Each row has a name. Each piece below is followed by the name of the row it came from, unless a question asks for something else. Each question is about the rows just above it. Places in a row count from 1.

[142 111 127  84 134 133] : fuga
[ 70 172 121 188 122 127] : kop
[121 121  84  84 104 121] : tik
[159 152 148 151 107 140] : fus
[159 152 148 151 107 139] : lebi
[ 87 123 104 146 118  84] : fidu
[172 188  70 121 122 146] : pim
Which row holds this, read backwards? [188 121 172  70] => kop
Which row holds this, read backwards? [ 84 118 146 104] => fidu
Which row holds this, read backwards? [122 188 121] => kop
Places of [121] in row tik: => 1 2 6
Which row holds this, read backwards? [134  84 127 111 142] => fuga
Which row holds this, read backwards? [139 107 151 148 152] => lebi

[162 152 145 164 148 149 151 147 144 153] : fus
[145 151 155 158 145 147 158 140 155 152] : kon
[157 160 158 141 152 147 159 157 174 146] : kufo
[168 166 169 139 157 161 154 195 172 149] : Mamel
[148 155 155 159 141 147 152 156 151 153] : fuga
[152 153 150 152 153 152 152 155 153 157] : Viru
[149 149 160 149 162 162 157 158 165 155] : ruted
[155 158 151 151 153 156 151 158 158 155] : lebi
[159 147 152 141] is which row, read backwards? => kufo
Every place of [158] in lebi: => 2 8 9

[128 128 129 125 126 130 135 132 129] -> kop
[125 131 115 101 107 127  94 119 128] -> pim
[131 115 131 107 131 150 157 155 150] -> fus
[125 131 115 101 107 127 127 155 150] -> kon
[107 121 152 151 148 138 198  87 107] -> ruted
[115 100 107 127 127 155 150 129 128] -> tik
[122 132  92  79  86 124  80 179 176] -> fidu
Every place of [127] in tik: => 4 5
Which row holds [150 155 127 127 107 101 115] read backwards? => kon
Places of [127] in row pim: => 6
[155 127 127 107 101 115 131] is which row, read backwards? => kon
Places of [150] in row fus: => 6 9

[150 123 146 197 128 215 188 119  67 161 131 172 125 105  86 136 117  86
 109 127 163 129 160 153 139 129 148 167 133  40 112 159 167 115 146  75]  lebi
[150 153 101  51 129  86 178 169 215 162  87 112  76 125  65  98 173  95
  73  88 108 187 119 141 127 106 135 100 147  84 140 144 128  51 142 119]  fuga
[152 126 155  52 129 171 214 150 148 162 100 131  95 152  52  79 155  70
 129 135 127 154  84 129 135 147 140  52 141 127 135 129 137  66 152  84]  Viru
Places of [152] in row Viru: => 1 14 35
Every place of [135] in Viru: => 20 25 31
Every place of [52] in Viru: => 4 15 28
[144 140  84 147 100 135 106 127 141 119] is which row, read backwards? => fuga
At which places does Viru hold [100]? => 11
Which row holds this, read backwards? [115 167] => lebi

[162 197 167  91 140 106 132 195 109 146 159 197 168] = Mamel
[130 141 167  91 140 128 132 195 109 146 159 197 168] = fus
[170  77 167 137  81 116 110 167 159 146 167 197 163] = fuga
find: [130 141 167  91 140 128 132 195 109 146 159 197 168] => fus
[110 116  81 137 167  77 170] is which row, read backwards? => fuga
At which places does fuga hold [137]? => 4
At which places does fuga hold [167]? => 3 8 11

[112 137 146 132 148] = pim
[131 132 146 122 126] = Mamel
[ 92 122  66 170 167] = ruted
[ 67 130  82 201 197] = kufo
[ 67 137 118 190 199] = kop
[129 127 119 135 128] = fuga
Which row holds [135 119 127 129] read backwards? => fuga
[146 137 112] is which row, read backwards? => pim
Every place of [128] in fuga: => 5

[163 170 116 176  95 150 130 161 177 130 134 111 124 170 105 138 127 166
 110 127 132 139] -> kufo
[ 73 151 116 116 145 150 130  90  99 130 174 128 136 124 156 108 128 133
  86 112 132 139] -> Viru
[ 95  94 130  94 139 150  91 102 109 130 133 111 112 124 113 151 133 133
 127 127 151 111] -> ruted
[ 95  94 130 116 139 150  91 102 109 130 134 106 147 124 113 151 203 133
 127 127 151 111] -> fidu
Every place of [127] in kufo: => 17 20
Which row holds this, read backwards? [128 108 156 124 136] => Viru
Places of [133] in row ruted: => 11 17 18
Places of [94] in row ruted: => 2 4
[151 113 124 147 106 134] is which row, read backwards? => fidu

[ 91 130 119  90 151 134  93 132 186 120 120 175 131 112 122 149 146 106
  98 187 125 109 126  96 103 146 111 137  99 106 130 129 129 152 144 146
 112 112 128 124 157 123 127 109 143 104 163 107 164 136  96] : fidu
[127 122 179 150 127 164 167 171 182 106 144 168 137 123 135 146 124 150
 126 186 141 155 122 125 140 127 148 128 166 148 128 139 140 103 119 146
 144  99 105 138 169 163 107 132 161 102 122 146 116 136 140] : kufo
[110 158 137 108 145 150 124 144 171 111 129 163 144 129 118 135 135 122
 123 173 128 124 137 109 116 151 130 143 134 124 124 141 143 140 134 121
 143 111 124 136 149 144 123 129 147 113 160 119 142 137 124] : lebi
[141 145 151  97 177 184 151 132 144 123 178 159 170 124  88 103  52 147
 144 152 118 103 138 117 123 148 118 158 116  89  64 162 132 102 143 113
 120 145 151 127 133 122 139 120  93 145 158  71 135 159 173] : kon
[164 104 145 141 123 102 103 113  81 110 111  86 162 173 114 101 139 136
 162  80 110 148 166 152 141 145 154 142 190 141 133 122 160 148 118 108
 130 112 159 165  89 157 128 186 144 136 129 158 112 130 116] : pim
[141 152 186 134 132 133 110 152 157  80 114 142 178 172 111 124 155 140
 147 157 117 164 170 133 133 165 167 151 215 149 139 134 181 150 118 115
 156  74 140 181 136 194 110 187 188  98 164 165 121 141 105] : fuga
[ 97 153 123  88 165 150 103 136 177 111 132 172 154 124 107 130 126 117
 117 183 117 109 138  96 106 158 121 152 118 100 111 144 142 148 144 112
 146 112 128 132 145 134 125 123 137 112 172 100 158 142 114] : tik
[101  74 116 135 140 103  99 103 119 148 145 127 116  89 135 136  81 139
 107 121 115 112 100 122 138 101  98 115 109  94 101 100  86 126 138 138
 112 145 121 107 123  85 128 119  96 129 107 112 140 135  99] : ruted
[136 144 186 128 157  89 165] is which row, read backwards? => pim
Places of [127] in row kufo: => 1 5 26
Which row holds [128 112 146 112] read backwards? => tik
Which row holds [154 145 141] read backwards? => pim
Which row holds this, read backwards? [117 138] => kon
Which row holds this, read backwards? [158 145  93 120 139 122 133] => kon
Which row holds [114 142 158 100 172 112 137 123] read backwards? => tik

[ 54 142  66 116 119 164  54 149 145 145 188  82  66  59 125 188  60 173
  77 130 155]  fuga
[201  60  66  75  72  75 204 213  75  65  45 171 201 183 166  57 156 110
 206 186  78]  fus
[154  50  76  56  46  53  47 215  60  79 104 209  90 172 207 213  46 215
 153 202 104]  Mamel
Which row holds this, read backwards? [ 75 213 204  75] => fus
Places of [66] in row fuga: => 3 13
Places of [46] in row Mamel: => 5 17

[ 83 127 126 128 129 128 128 130 126 129 126 129 130 125] : fus
[ 84 195 122  84 112 125 118 104 195  84 152 122  69 195] : kon
[127 128 129 129 130 126 128 126 131 127 129 128 127 131] : pim
Places of [83] in row fus: => 1
At which places does kon hold [84]? => 1 4 10
Which row holds this, read backwards? [104 118 125 112  84 122] => kon

[153 153 124 135 163 170 112 131 130 132 111 106 133 132 154 116 163 137
 107 176 153 113  78 113 106]  fus
[117 118 101 161 147 186 150 153 127 137 110 130 160 130 156 136 153 142
 149 132 117  79 164 146 130]  kufo
[100 108 110 146  98 198 109 140 132 136 103 176 147 143 169 112 175 141
 107 186 153  93  63 115 102]  fidu
[100 115  95 157 116 198 118 142 134 141 104 163 155 147 183 113 168 141
 122 175 137  77  78 123 109]  lebi
[130  83 176 113  93 178 138 146 110 117 122 160 122 153  85 146 176 145
 105 151 165 123  39 134 116]  fuga
[144 104 166 116 129 135 158 144 111 119 130 120 120 149  78 156 143 137
 133 104 138 130 102 144 141]  Mamel
[128 112 122 153 151 178 163 154 120 131 118 120 153 170 126 150 154 145
 151 116 118  87  97 156 137]  tik
[108 112  93 167 139 208 142 156 129 139 107 145 171 170 166 130 167 146
 139 155 124  65  77 144 119]  Viru
[110 104 166 116 147 163 168 153 115 127 122 115 142 164 106 153 150 142
 149 107 122 100  99 156 142]  ruted
Which row holds [130 160 130 110 137 127] read backwards? => kufo
Places of [163] in row fus: => 5 17
[106 113] is which row, read backwards? => fus
At which places does fus hold [131]? => 8
find: [144 104 166 116 129 135 158 144 111 119 130 120 120 149  78 156 143 137
 133 104 138 130 102 144 141] => Mamel
[119 144  77  65 124 155 139 146 167 130] is which row, read backwards? => Viru
Which row holds this, read backwards? [150 126 170 153 120 118 131 120] => tik

[189 184 136 100 136  91 127 156 149 107 112 202 114 104 130  69 163  88
 114  72 203 121  91 128 124] : Mamel
[133 141 153 112  85 142 107  72  86 159 130 161 133 141 158 106  96 141
 202 150 122 160 154 149 107] : pim
[189 184 136 100 136  91 127 156 149  89 112 202 114 104 130  69 163  88
 114  72 203 121  91 128 124] : kop
[189 184 136 100 136  91 127 156 149  89 112 202 114 104 130  69 163  88
 114  72 203 121 191 112 151] : lebi
[133 122 147 148 103  69 114 116 121 127 121 145 127 108 136 101 102 136
  74 106  87 138 105 150 142] : fidu
[103 142 130 115 163 141  79  88 163 118 119 157 110 114 152 180 115 144
 104 151  80 100 130 106 198] : kufo
[ 86  84 177  84 144  54 147  84 103 120 166 148 217 109  86 120  84  91
 202 180 136 135 141 124 153] : kon
[111  85 137 135 133  94 104  86  72 141 102 148 117 104  81 176  56  85
 184 148 135  85 138 135 137] : ruted
[103 142 130 115 163 141  79  88 163 118 119 157 110 114 152 180 115 144
 133 134  80 100 130 106 198] : Viru
[ 98 109 104 138 142 136 168 140  44 123 100 112  66 160 154 139 118 114
 135 184 117 119 120  85 193] : fuga
[ 99 158 100 111  78  83 135 130  94 103 127 119 126 146 102 110 109 144
 154 134 148 157 155  76 129] : fus
At which places does ruted hold [137]? => 3 25
Places of [84] in row kon: => 2 4 8 17
At which places does ruted hold [135]? => 4 21 24
[103  94 130 135  83  78 111] is which row, read backwards? => fus
Places of [107] in row pim: => 7 25
find: [133 141 153 112  85 142 107  72  86 159 130 161 133 141 158 106  96 141
 202 150 122 160 154 149 107] => pim

[153 141 163 150 118 181 102 175 102 102  85 102 166  79 104  73 104] = ruted
[ 77  76  84 164 194  75  84  75 168 178 183 163  89 178 146 181 189] = kop
[153 141 163 150 118 181 170 175  76  89  85 102 166  79 174 152 104] = lebi
[143 137 103 168 138 166 178 175  96  52  77 100 186  65 184  74 179] = pim
Places of [178] in row kop: => 10 14
At which places does ruted hold [102]? => 7 9 10 12

